The rows of R fall into several groups, which share some directions, and each row is roughly a mix of its group's hidden directions, except one row that fits no group.
R:
[[ 12 -11  -8   3   0 -17  13  -5 -21  -3]
 [ 17  -3  -2   5 -24   4  12  -5   4  12]
 [-11  13  -1 -10  -3  16 -18  13  10   7]
 [-12  26  -1 -12  -6   8  -8   3  -9  -5]
 [ -8  -1  16  -7   3  -9   1 -16 -12 -20]
 [ -7  16  -7 -14   7   1 -19   4 -16  -5]
 [ -2 -15  15   3   6  -1   1  -5  26   9]
 [ -4   7   5  -5 -13  -8  18  -7 -15 -18]
 [ -8 -11   3  -1  19  -4  -7   4  25  -2]
 [-10   3   1 -23  -4   5   9  -3 -17 -13]
 [ 12 -12  -6   5   0  10  -5  11  15  21]
 [  6 -22  -2   7   2   0 -12  -5  17  15]
 [-20   1  11 -14  16  11  -2   3  -8 -10]
 [ 10 -22  -5  15  11 -12   9  -4  -9  -1]
 [ -8  26   1  -7  -4  12 -12  11   6   2]
 [-15 -13  -6  -4  21   5 -16   2   1 -10]
 [  7   4  15   0 -28   0   0  -5  12  -4]
 [  8  10   7 -18 -20  -2 -15  -4  -4   6]
 [  4 -23  -4   5  22  -2   8   4   5   8]
 [  1 -19  -5   7  28   0   4   4   3   2]
 [ -2 -11 -11  10  25   1  14   7  -5  -5]
 [ -5  20  -8 -14  -8  10  -4  19  -5   6]
 [  9   4  26 -14 -12  -6   6  -6   7  -4]
 [-11  26   3  -9  -3  -3  -5  -6 -14  -9]
 [-10  15  -4 -18 -13  12 -14   2   0  10]
 [ 17 -11 -18  15  -5   2   1   6  12   9]
 [  6   0   9   5 -12  -5  26   3   0 -16]
 [  9   9  -4 -18 -22   1  11   4 -12  -5]
 [  6  -8  10  16   2 -12  13  -7  -6 -20]
 [  5 -31   8   8  11  -2   2  -3   5  -2]
 [ -8  18   6  15   9  -1   5  17  11  -8]
 [  2 -12  11  -2  10  -6  16 -19  -8 -12]
 [ 12   2  -7  13  -2 -16  23   2  -8  -7]
 [  7   0  27   0  -3 -10   8 -10  -9 -11]
 [-14  15  12 -15 -11   8  -2  -1   7 -14]
 [ 13  -3  -7  22   0 -14   8  -7   7  13]
 [ -4  -9   5   0  13   9 -21   1  17  12]
 [-11 -15  11   2  14   8 -11 -11  16  -6]
 [ -3   9  12 -20 -14  14 -12  -4   6   5]
 [ -5 -10   3 -20 -11  16  -6   9   6  14]
 [ 14 -10 -19   0  12  -9  13   6  -3  13]
 [-10 -15 -18  -5  14  11 -15   5   2   5]
 [ -3  14   4  -8 -17  -7   6  -8 -18 -14]
 [  9 -21   1  13  13  -3  15   2  13  -2]
 [ -3  26  13   2  -7  11   6   1  14  -1]
 [  4   5   9   1  -3 -11  20 -10 -17 -14]
 [ -8   3 -19 -16  -5  16 -12   8   5   9]
 [ -3  27   2   1  -6  -7  -5   1 -16 -13]
 [ -1  -2  14 -21   1   7 -10   6  20   3]
 [  0  21 -12 -14 -10   1  -7   7 -14  10]
 [ 10  -7  29   5   7 -10   4  -5   0  -6]
 [-13   4 -19 -15  -1   6 -13  -9 -14   0]
 [-20  19  -1  -8   0   6  -8  -2 -13 -14]
 [-17  16   1  -8  -3   4  -3  12 -13 -18]
 [  5   4  27  -4  -7 -10   8 -11  -5 -11]
 [  2  -1 -16  17   1 -14   8 -13 -16   0]
 [-12  17  -2 -16 -15  -2   8  -5 -15  -6]
 [  4 -26   9 -11  17   1   4  -3   4  -4]
 [ 15 -12 -14   8  -3   3  -5  -3  -6  23]
 [  2  -4   5  -7  -5  12 -19  -8  14  19]
 [ -4  23   4  15  -7  -5 -18   1   7  -5]
 [ 15  -9 -15  14  -1  -6   3   6   9  18]
 [  7 -18   5  16   6 -11  15 -13   2  -7]
 [ 10  10   3  -2 -30   3   0   3  12   4]
 [  2  11 -18  -9   3  -8   9   2 -24   2]
 [-10  -7  -3   0  29  -5   1  -4 -14  -3]
 [  6   5 -11   3 -20  -1  -9  15   4  18]
 [-13  11   3 -12  -9  21 -11   9   8   3]
 [ -5 -11 -19   4  16   6 -14   7   7  12]
 [  7 -13 -19  12  21  -3   6   5   7   5]
 [ -6  16   5 -16 -22  -1   2  -6 -10  -6]
 [ 10 -19 -11   5   0 -19   1  -3 -18   1]
 [ 14  11  11   6 -21 -11   9 -11  -4   5]
 [ 10  10  -8   3 -19  -2 -11  10   5  19]
 [  2   9  15   1  -7 -14   7 -19 -13 -11]
 [  0 -13 -12   7  22   2  -2  20  -2   2]
 [ -5  24   7 -13 -16   8   0   8  -6  -1]
 [ -4 -10  -2  19  18   1  16   8  10  -4]
 [  6   7  -3 -15 -15   3  20  11 -13   6]
 [  5  -8  11 -17  -9   8 -13 -10   5  17]
 [  2  -7 -11 -25   1  -2  -7 -10 -16   6]
 [  3 -14   9   5   6   5 -16  -9  17  15]
 [  5   0   2 -12 -11  12 -18   5  15  16]
 [  8   4  25   8 -10  -6 -15  -5   7  -5]
 [ -6  15  14   3 -13  11  -9   1  20   4]
 [ 10 -22 -10   1   5 -15  -7  -8 -13   5]
 [ -8  11  -8   1   2  -4  14  13 -17 -18]
 [ -8  -7  -1  -3  15  -5   8  -4 -17 -22]
 [  6 -13   0  22  -1 -16  13  -7   0  -9]
 [  5 -17 -11  20  17  -6  -2   1   1   9]
 [ 13 -18 -11   8   4   1   5  11  13  15]
 [  5   6   6  12  -7 -12   8 -19 -20  -5]
 [-14  13  26  -4  -7   3  -9  -3   6  -5]
 [  7  -7  25  13   7 -12   6  -9  -2  -8]
 [-21  17   5  -9   2   7 -11  -3  -3 -14]
 [ -6  -5   1 -26   9   9 -16  -4  -9   3]
 [ -7  15 -11  12  -7  -6   7  -5 -20 -14]
 [  5   5  23  -5 -17  -8 -11 -11  -3  -8]
 [-11  17   3  -2  -5  -7   6  -6 -21 -15]
 [  8 -26  -5   0   1   3   2   0  12  18]
 [ -6  17   4 -20 -18   3  -8  -4  -9   1]
 [-11   8  13 -16 -12  15 -15   2   8   2]
 [-11   6  -6  28   7   7   2   6   3 -10]
 [  2 -20 -11  13  20  -4  -6   3   7   9]
 [  4   4  19  -3   2   7   4  23  15  -4]]

Here is one row of each group, with its name. Which group are the others in?
[-16   6  -8  -3  12  10 -20  13   5  -5]
S
[-10  12  -1 -16 -10  -4   4  -9 -21 -10]
J
[ -9   1  14 -14  17   4  -8  17   9  -9]
D

[  0 -14   2  -2  24   6 -21  -1  -1   4]
J
[-8 17 -3 -6 11 20  6 12 13  1]
S
[  1  16   2 -18 -19  -1 -12  -4 -10   4]
J
[ -3  13  -5 -11 -12  13 -11  16   7  14]
S
[  0   1  12  13  20 -11  14   6  -7 -11]
J
[ 15  -5  18  -8 -20  -7  -7 -10   6  -1]
J
[ 13 -22  -7  11  -3 -11  -7  -5   5  15]
S
[ -2  12 -14   7  -8  -7   2 -17 -21   0]
D
[ -2 -25  -6 -15   8   7  -6   5  13   3]
D
